In the data rows, 128 means zero.
Here is a table of points, one per row:
[121,107,150,179,79,151,131,96,118,64,87,60,83,115,105,142,148,114,
 104,146,103,121,174,80,134,70,131,188,129,148,156,180,150,116,135,134,
 122,83,145,152,165]
[109,145,156,57,113,104,110,136,83,128,128,141,100,121,152,169,100,76,
 104,120,112,104,157,131,50,160,166,147,146,130,119,85,203,151,117,81,
 80,128,165,126,157]
[95,104,139,114,172,170,227,123,112,132,159,142,116,81,132,152,98,70,
 122,40,84,82,134,102,170,144,104,110,101,158,140,149,138,114,101,184,
 182,104,120,124,212]
[167,149,97,181,168,139,149,99,132,120,137,130,92,103,124,130,143,86,
 171,152,88,113,190,101,147,142,109,141,138,122,62,195,94,124,151,113,
 138,112,189,90,90]
[91,90,181,98,151,162,110,122,192,132,145,146,84,163,162,99,127,150,
 108,46,159,104,117,130,127,111,128,108,132,141,142,64,150,122,152,107,
 120,145,141,139,99]
[118,144,117,138,137,160,184,90,91,170,112,117,136,156,105,152,171,127,
 129,161,177,88,103,116,118,134,138,173,105,99,96,91,108,139,87,139,
 49,42,114,129,128]
[79,145,134,138,169,188,160,109,89,107,85,101,133,133,165,118,125,109,
 97,158,82,137,122,126,116,128,130,125,116,122,102,147,149,105,76,82,
 121,100,46,127,166]
[123,175,95,117,118,111,158,97,158,136,112,169,152,108,142,182,175,185,
 125,164,84,123,131,134,140,42,114,173,136,161,92,136,110,66,188,117,
 141,109,125,152,143]
[128,150,127,135,88,155,100,123,72,140,137,115,82,45,180,74,166,118,
 70,126,171,112,120,117,171,105,110,100,101,109,108,137,143,136,131,173,
 115,153,137,79,138]
[175,99,133,106,155,108,97,92,59,160,110,105,116,168,154,204,86,112,
 42,100,205,142,146,142,142,125,104,114,141,121,118,188,160,142,182,173,
 136,126,110,126,153]
[166,170,146,182,168,133,196,147,166,104,131,100,115,129,148,163,89,159,
 166,102,127,160,96,126,119,183,137,170,128,101,96,146,128,68,126,195,
 100,127,108,123,95]
[134,161,144,154,118,117,117,78,92,161,120,141,132,71,163,114,74,176,
 143,114,170,117,198,74,123,144,128,106,118,160,178,94,97,99,83,66,
 193,163,112,100,151]
[154,155,132,120,98,151,113,185,132,118,145,80,108,151,71,163,156,135,
 149,151,68,153,110,127,115,121,110,89,79,180,103,59,98,128,139,160,
 107,151,25,109,145]
[97,116,128,129,164,95,139,92,123,124,92,24,164,136,163,136,98,134,
 153,135,75,102,83,107,116,150,130,118,82,136,177,66,122,122,207,136,
 133,134,106,122,95]
[146,150,94,89,168,177,145,95,165,114,114,158,94,94,131,135,116,158,
 143,149,157,180,72,145,113,183,104,115,141,141,208,113,99,141,139,88,
 159,176,113,166,149]
[104,83,130,128,135,97,96,174,102,155,106,141,110,96,44,158,86,127,
 112,161,123,165,150,139,119,148,166,40,121,165,158,125,150,74,128,155,
 112,130,96,165,55]
[114,167,193,127,86,192,129,124,163,161,138,96,189,143,108,128,160,125,
 86,142,99,208,112,84,140,149,126,87,121,119,135,128,118,113,126,157,
 102,136,99,152,89]
[54,53,121,145,104,114,132,118,133,110,201,102,5,97,101,93,109,125,
 133,174,135,112,115,144,99,88,170,116,117,118,78,100,170,130,98,184,
 136,169,127,126,136]
[124,105,146,90,142,89,44,136,87,145,147,147,144,38,94,137,192,142,
 127,115,147,166,105,133,179,136,175,153,112,109,117,151,99,122,159,77,
 109,137,115,123,103]
[155,160,180,61,175,136,185,149,152,121,130,100,119,177,124,110,113,132,
 168,174,159,94,169,163,156,73,72,161,177,157,99,164,91,135,153,136,
 88,174,130,117,119]
[87,141,108,104,119,93,75,176,110,62,192,106,154,130,100,145,108,96,
 136,77,151,141,117,170,109,147,120,127,113,135,120,168,96,92,172,123,
 157,111,156,127,87]
[159,137,147,83,127,151,91,147,59,106,129,160,116,159,83,101,88,158,
 137,80,164,165,117,120,133,149,119,157,139,76,121,160,154,136,110,146,
 97,91,154,134,160]
[130,86,172,161,67,150,123,87,187,104,64,96,143,69,130,143,107,138,
 183,122,64,99,103,165,181,173,73,93,119,147,70,164,85,120,108,183,
 100,49,144,131,110]
[146,188,111,132,166,116,186,104,93,122,103,159,135,85,135,112,127,156,
 131,68,153,170,78,108,137,101,107,119,139,100,135,107,183,150,78,74,
 160,170,139,166,124]
[133,154,148,131,112,174,163,132,120,139,156,121,139,154,142,151,158,148,
 209,119,162,140,113,76,70,131,94,153,136,100,106,223,182,211,175,143,
 96,131,61,131,135]
[81,82,204,88,110,62,70,150,145,118,184,133,152,123,98,136,138,103,
 72,140,63,150,101,96,94,120,126,106,131,86,209,85,111,133,141,128,
 131,68,138,192,155]
[142,164,155,134,150,139,149,124,182,110,90,123,179,128,104,82,176,131,
 105,142,128,114,164,156,172,144,231,160,93,99,125,117,157,160,115,130,
 149,118,92,72,144]
[117,84,141,113,164,94,66,122,127,68,206,153,150,165,105,135,97,80,
 129,154,129,134,159,112,81,139,140,89,155,90,122,145,126,93,124,193,
 99,146,141,101,157]
[130,180,134,177,129,135,121,77,126,187,96,167,104,140,170,102,60,148,
 150,132,104,162,183,166,145,78,104,188,151,102,142,142,112,126,126,128,
 122,84,92,93,138]
[160,78,81,145,144,115,197,124,146,92,139,161,187,92,97,101,109,125,
 96,103,118,129,140,88,158,122,159,144,100,167,88,94,116,146,126,135,
 121,180,88,157,129]
[170,157,133,143,122,96,136,97,138,132,120,110,124,132,111,98,141,86,
 145,159,63,128,164,152,107,111,144,117,95,58,125,115,110,77,135,121,
 129,192,121,167,124]
[163,51,104,137,137,124,129,131,114,118,133,153,150,137,118,149,67,149,
 128,138,92,193,101,170,129,123,125,168,132,155,131,97,123,153,144,131,
 105,108,166,103,190]
[126,106,132,126,117,90,69,80,176,101,168,105,174,151,122,104,170,130,
 124,108,138,134,120,143,147,131,116,108,113,163,138,78,155,150,73,161,
 147,216,108,156,139]
[209,91,138,134,140,137,119,235,134,123,105,169,147,129,142,112,124,154,
 160,137,171,104,107,149,121,93,140,104,110,109,138,123,111,114,96,29,
 123,99,134,92,164]
[132,91,92,86,94,156,133,110,189,156,173,116,88,73,130,133,119,120,
 143,102,172,94,163,129,143,112,134,128,171,123,88,130,35,165,133,121,
 115,109,155,151,90]
[117,140,124,169,79,108,180,125,121,166,141,125,134,153,150,16,84,125,
 111,97,175,131,120,182,81,122,162,153,85,154,146,132,137,137,88,140,
 135,163,175,152,146]
[114,119,129,119,125,134,138,124,177,146,66,205,105,90,105,137,113,88,
 107,110,199,97,98,116,102,137,50,163,118,124,92,164,107,145,136,148,
 121,158,124,87,105]
[170,106,122,84,153,85,149,167,137,127,137,137,170,130,124,71,186,81,
 158,105,187,150,180,170,123,162,89,134,102,113,170,106,199,104,128,144,
 125,89,133,84,135]
[109,188,144,148,119,123,112,127,112,146,130,146,123,193,106,59,167,124,
 108,122,104,131,174,94,157,172,112,175,98,143,103,134,154,164,102,97,
 144,98,132,72,71]
[71,103,180,193,142,136,100,130,121,143,102,77,117,159,103,141,165,86,
 113,122,102,141,180,152,156,117,133,135,130,82,105,52,119,114,165,97,
 121,177,88,167,149]
[104,106,77,115,109,140,103,120,133,88,117,140,105,175,156,142,129,105,
 91,84,94,117,83,60,107,86,132,94,143,140,204,121,70,146,163,162,
 98,180,167,104,143]
[133,90,108,81,114,121,108,160,104,121,105,110,140,130,188,79,75,165,
 133,156,107,151,114,128,94,149,152,100,150,118,79,105,157,85,134,116,
 176,94,181,140,147]
[168,87,79,85,165,102,172,132,128,162,111,163,110,162,188,171,131,187,
 116,123,174,132,193,149,82,137,95,152,78,100,115,193,155,126,95,76,
 133,103,179,77,140]
[106,134,76,100,164,180,84,137,167,190,114,160,144,156,92,93,139,140,
 144,152,167,138,133,82,122,121,92,147,177,123,125,138,88,163,137,178,
 201,160,147,155,198]
[60,121,86,112,107,151,142,165,104,197,156,100,141,140,106,187,129,157,
 106,151,166,145,132,145,125,171,144,116,130,145,142,133,165,83,134,106,
 34,139,186,124,144]
[164,128,113,167,101,159,126,95,154,131,116,122,93,191,188,135,136,79,
 184,187,155,157,81,131,175,160,177,122,84,132,133,148,121,136,127,131,
 154,99,114,128,133]
[117,149,152,121,132,177,97,80,148,134,158,135,141,173,87,137,138,112,
 126,163,110,62,86,110,109,115,128,161,108,154,88,171,107,111,142,99,
 130,110,156,130,109]
[85,109,132,115,105,81,58,176,153,76,158,131,179,91,136,156,95,131,
 143,164,109,88,94,136,185,113,157,100,145,72,160,114,133,148,144,102,
 109,120,153,110,136]
[110,162,108,117,99,137,191,128,104,95,97,127,130,189,108,180,135,143,
 120,153,130,147,130,115,139,140,140,150,100,75,129,114,83,149,86,118,
 172,125,118,118,81]
There is one direction along which these points spread out most. Take the direction at right angles to it along which they spread out most. Go by this last direction. For each point below, how far along it does it lie, from 0 to 99? 50 is the average, and the first point above lies past it. One standard deviation of the points above along it is 16.
[120,172,148,169,164,132,66,133,148,134,114,111,79,148,152,165,101,114,
 131,180,103,115,139,113,145,93,119,43,62,146,135,134,104,186,165,143,
 129,83,178,182,83] 65
[141,161,99,133,158,80,74,147,164,150,102,114,88,128,167,137,176,134,
 131,115,146,116,95,77,116,87,133,151,184,189,157,115,110,141,63,128,
 154,155,141,135,166] 43
[135,177,193,107,81,49,163,92,123,149,100,155,121,187,129,92,195,168,
 188,117,116,106,139,145,162,116,198,118,175,167,130,117,160,100,170,98,
 145,159,147,138,122] 54
[184,105,70,118,105,119,86,146,131,178,136,66,137,103,79,180,103,116,
 97,96,83,131,127,156,147,108,150,114,167,137,156,155,191,121,120,120,
 125,139,103,123,130] 45
[115,91,100,180,73,113,155,141,117,107,174,114,115,102,117,62,148,170,
 69,111,76,37,82,135,187,225,120,96,93,97,157,78,191,124,85,139,
 92,148,70,153,101] 60
[151,159,172,169,115,195,120,122,107,118,136,117,124,128,141,150,131,137,
 139,145,116,91,122,147,85,58,107,126,170,120,154,70,160,154,150,147,
 156,83,165,88,61] 58
[134,181,72,116,127,170,129,156,123,103,104,207,156,90,191,101,151,148,
 161,82,173,83,170,133,114,145,129,157,134,179,134,137,124,134,97,120,
 127,118,128,184,102] 37
[131,67,71,123,110,92,157,135,103,135,128,152,173,116,138,117,85,80,
 147,143,128,188,120,143,175,127,101,131,183,138,107,162,136,95,93,110,
 121,95,117,135,61] 43
[115,169,84,184,142,91,136,116,148,92,152,141,107,100,85,109,134,112,
 80,118,161,138,121,114,80,130,103,49,196,133,121,134,67,160,158,110,
 151,116,114,113,169] 47
[199,110,134,132,142,88,138,221,107,156,134,166,175,116,164,182,150,143,
 118,157,134,119,127,147,112,153,116,192,179,179,138,144,116,124,140,104,
 201,153,157,134,124] 31
[89,130,165,141,145,139,146,121,77,99,101,114,159,138,126,117,163,156,
 165,116,68,128,106,182,79,127,159,106,151,111,163,143,94,162,124,146,
 135,146,95,126,89] 64
